In the data rows, 128 means zero.
Here are some points:
[118 108 174 127 123 112 163 145 165 117  99 166 143 120  97  88]
[124 122 106 132 139 143 110 121 117 147 158 121 117 139 147 141]
[115  89 255  99  91  66 217 138 207  87  32 180 188  90  39  57]
[138 100 158 109 112  98 153 150 166  97  92 180 177 114 103 112]
[150  93 144 132  97  78 118 160 156  79  80 168 161 148 145 151]
[114 159  99 132 152 177 106 109  97 170 165  94  95 120 139 131]
[173  93 102 117  87  65  83 182 140  52  96 167 158 155 182 179]
[ 87 178  82 148 172 202  99  76  81 228 209  56  65  97 109  95]
[136 118 144 119 114 102 119 141 144 104 113 148 153 132 138 142]
[115 121 174 125 131 141 177 137 155 116  94 137 142 119  88  96]
[105 123 194 112 142 134 198 122 167 134  94 139 145 103  68  62]
[114 137 210 122 133 135 201 106 153 155  84 121 139 101  64  64]
[127 149  83 146 134 153  93  98  99 143 168 101  99 144 170 157]
[123 173 100 139 151 170 133  96  94 185 154  74  98 125 120 129]
[107 171 134 138 147 184 159  90 105 199 132  92  96 119  94  87]
[104 190 157 135 163 202 177  69 109 204 115  73  82 101  60  58]
[151  76 187  97  83  43 142 178 177  54  51 196 187 132 117 139]
[162  94  94 126 102  80  68 169 136  81 129 169 149 144 174 170]
[120 148 123 145 149 156 128 112 106 174 143  96 105 124 114 117]
[ 97 133 252 106 130 107 230 101 189 137  61 144 137  87  25  27]
[125 157 112 144 142 147 126 126 106 153 147  97 113 133 127 126]
[135 134 122 145 119 130 109 131 123 109 124 129 122 142 152 156]
[130 114 167 119 126 111 181 137 155 119  94 146 139 130 100  96]
[133 158 105 139 136 154 108 109 106 142 154 103 103 137 146 143]
[139  79 161 102  99  66 121 169 172  73  80 197 178 129 131 138]
[128 137 138 142 132 131 135 105 139 131 125 136 117 130 128 129]
[151 113  72 138 122 111  67 142 105 100 164 122 121 145 188 187]
[ 89 143 255 104 131 119 238 112 162 163  56 115 135  87  27  30]
[151  70 146 109  85  54 106 179 173  50  73 187 178 145 150 168]
[160  89 130 124 106  69 107 172 143  69  96 150 178 142 150 162]
[130 148  65 144 136 156  90 127  88 141 179  98 100 138 160 153]
[131 130  71 141 126 138  81 116  95 133 170 112  94 143 185 191]
[ 69 182 213 113 167 206 227  62 127 217  91  76  82  74  15   6]
[126 163  82 147 145 172  96 103  83 158 181  77  94 135 151 148]
[142 107  70 123 106 107  61 156 105  99 151 132 119 157 204 198]
[141 128  99 142 126 147 105 136 112 111 142 118 114 141 163 157]
[129 143  32 138 145 164  55  99  51 145 230  68  74 141 195 187]
[137 125 141 121 122 128 131 133 150 120 107 136 143 122 123 128]
[132 134 154 130 133 133 154 122 136 141 129 118 141 128 104  98]
[166  84  55 131  82  62  40 162 105  43 143 134 125 160 234 251]
[130 133  89 139 141 136  87 115  97 137 177 102 109 145 160 167]
[134 120 168 123 118  99 146 147 150 100 103 146 159 131 110 115]
[ 91 165 116 124 167 214 170  81 102 212 168  81  83  87  76  73]
Then 16 other points, each followed by its number:
[105 128 229 110 122 117 219 118 175 129  67 139 138 108  63  62] 0
[149 132  92 137 142 133 103 125 102 131 162 112 114 141 152 145] 1
[132 145  93 150 137 138 119 121  99 143 151  97 100 144 154 151] 2
[100 188 117 148 165 198 138  74  96 225 156  64  74 105  85  70] 3
[129  89 188 118 106  80 161 164 172  73  81 180 186 117  93  99] 4
[134 105 117 123 122  92 114 155 132 110 136 145 155 139 148 151] 5
[130  71 116  99 108  65  82 199 149  75 128 184 163 130 164 169] 6
[121 140 136 128 142 153 122 120 126 138 147 119 128 126 115 121] 7
[153  99  71 111 108  91  73 158 120  84 137 143 148 153 195 195] 8
[131 122 141 136 124 132 140 116 142 125 115 131 134 138 126 124] 9
[111 136 130 128 140 165 146 124 137 145 136 126 113 119 112 107] 10
[123 106 181 127 124  87 146 146 169 115  97 163 157 120  99  96] 11
[110 162 135 140 156 181 153 100 113 201 138  92  99 107  76  73] 12
[117 163  70 143 149 158  92 118  84 158 198  95  86 127 149 137] 13
[149  93  98 118  97  86 106 173 122  63 112 147 148 155 179 193] 14
[164  89  88 123  83  67  78 170 125  50 103 154 145 161 202 209] 15
Which three of these numbered points are nearest to each point below, ignoring the 3 directions in which the first points spread most? Their numbers follow each, nearest first.
[140 137  91 137 125 128  99 101 116 125 146 127 124 145 166 163] > 9 8 0
[130 164 110 148 140 161 109 101 116 163 152 113 101 128 129 120] > 3 12 11
[144  99  89 112 112  98  97 166 122  86 141 155 147 146 163 177] > 14 15 8
[151  53 137  94  85  58 103 200 161  42  93 190 187 139 151 164] > 14 15 8
[104 148 179 111 158 171 190  98 141 184 109 112 126  91  60  56] > 8 15 7
[160 136  76 141 117 135  88 125  98 115 154 110 112 143 167 174] > 1 12 15
[ 94 131 196 115 142 148 192 119 172 153  94 149 141  88  57  43] > 10 15 0
[137 149  60 136 122 133  78 130  93 124 180 110 104 141 178 173] > 13 15 0
[125 138 138 130 136 141 134 130 133 153 122 131 144 121 101  98] > 12 3 7
[104 184  97 145 161 186 115  83  84 200 171  68  78 119 123 113] > 3 11 12
[151 117 187 123 101  95 168 125 170  99  65 159 149 130 106 109] > 9 1 12
[136 117  47 128 118 110  52 128  76  97 195 103  99 158 221 212] > 0 15 5
[104 160 103 118 164 176 119 109 109 186 181  94 100 120 113 104] > 8 5 7
[134 114 151 116 104  99 136 150 164 101  97 171 152 134 122 133] > 10 9 0
[ 77 174 201 122 153 192 245  60 135 201  82  84  85  87  28  23] > 15 10 14
[155  87  76 124 104  73  61 172 110  87 137 137 134 159 207 206] > 6 5 15
[144  92  79 120 109 103  69 162 115  82 142 163 145 145 192 188] > 15 8 10
[134  95 199 129 101  82 204 158 177  88  46 157 162 127  85  88] > 2 14 15
[121  98 150 108 131 112 147 171 150 116 126 145 159 119 108 117] > 14 5 6
[136 160  63 141 136 153  91 115  87 152 178  97  81 139 160 154] > 13 15 2
Now 16 new points, numbered from 0 again:
[158  81 144 118 100  71 116 155 151  76  95 165 166 150 146 158] 0
[ 84 182 121 118 165 231 177  79 102 218 147  74  85  88  62  56] 1
[134 105 185 108 117 104 149 156 168 110  90 163 168 123  93  95] 2
[123 153  93 136 148 152 102 122  97 154 170 101 110 126 145 141] 3
[127 147 149 125 130 137 153 121 148 138 123 147 129 116  97  86] 4
[119 131 133 129 139 135 134 129 131 131 132 129 138 128 124 118] 5
[145  97 105 118 109  88  92 161 137  83 125 152 148 148 169 174] 6
[126  85 242 105  89  73 201 142 191  75  33 185 191 109  62  62] 7
[132 139 169 119 132 138 163 113 157 129 106 148 126 115  91  83] 8
[106 151  91 117 160 155 111 128  99 176 175  98 119 114 128 132] 9
[128 128  92 137 140 152 109 138 116 128 153 121 108 134 142 145] 10
[148  84 113 112 102  84 101 166 156  71 114 187 162 132 158 166] 11
[138 107 122 122 136 105 116 166 134 119 140 135 138 132 132 134] 12
[116 140 176 134 137 152 170 107 145 151 108 120 121 107  89  94] 13
[113 135  96 142 156 152 108 121  98 148 172  95 114 139 135 142] 14
[160  99  46 134  92  85  40 142  86  64 150 121 122 165 238 244] 15
Which three of these numbered points are nearest to each point below, ignoring the 3 directions in which the first points spread most? Their numbers follow each, nearest first.
[167  88 121 127  97  73 106 162 138  75 100 154 164 152 162 174] > 0 6 5
[126 156 104 141 148 165 125  97 104 179 173  92  92 123 120 113] > 0 6 4
[ 97 159 189 136 151 156 202  97 136 163  98 103 115 110  62  57] > 5 6 14
[162  88 122 134  93  68  80 152 137  68 108 157 149 156 174 191] > 0 13 6
[100 163 127 137 160 204 160  93  99 199 147  77  95 108  89  78] > 10 6 5
[103 175  50 141 151 217  88  76  49 179 227  46  67 123 153 143] > 7 15 6
[120 171 132 150 147 160 143 101 118 163 121 106 106 125 104 101] > 4 5 3
[132 122 141 137 141 104 135 126 133 131 124 135 145 132 119 123] > 0 5 14
[112 186  90 149 159 214 133  84  88 210 156  69  81 111  99  84] > 1 4 11
[146 106 112 122 118 116 111 138 134 109 129 136 140 143 154 153] > 0 6 5
[117 145 111 137 136 154 123 125 119 142 148 121 122 128 131 129] > 5 3 6
[148 102  88 118 109 110  85 139 127  86 144 156 134 137 183 184] > 11 15 13
[165  60  33 103  77  61  27 175  87  35 134 135 141 159 254 255] > 15 1 6
[135 113  61 132 126 120  55 143  97 106 176 124 119 150 192 200] > 6 3 5
[141  87 105 117 103  80  87 182 122  81 127 149 170 140 175 187] > 9 3 6
[139  94  94 122 110  97  91 167 134  93 130 171 140 134 170 178] > 11 6 10
[121 153  71 136 159 169  91 123  80 168 194  93 100 117 147 134] > 3 6 12
[138 149 125 148 126 128 112 122 123 140 131 112 125 144 129 126] > 2 4 3
[137 122 122 134 124 124 132 133 124 115 121 127 134 142 149 146] > 5 6 0
[116 164 166 129 145 170 166  95 135 152 113 122 113 116  82  80] > 8 4 11
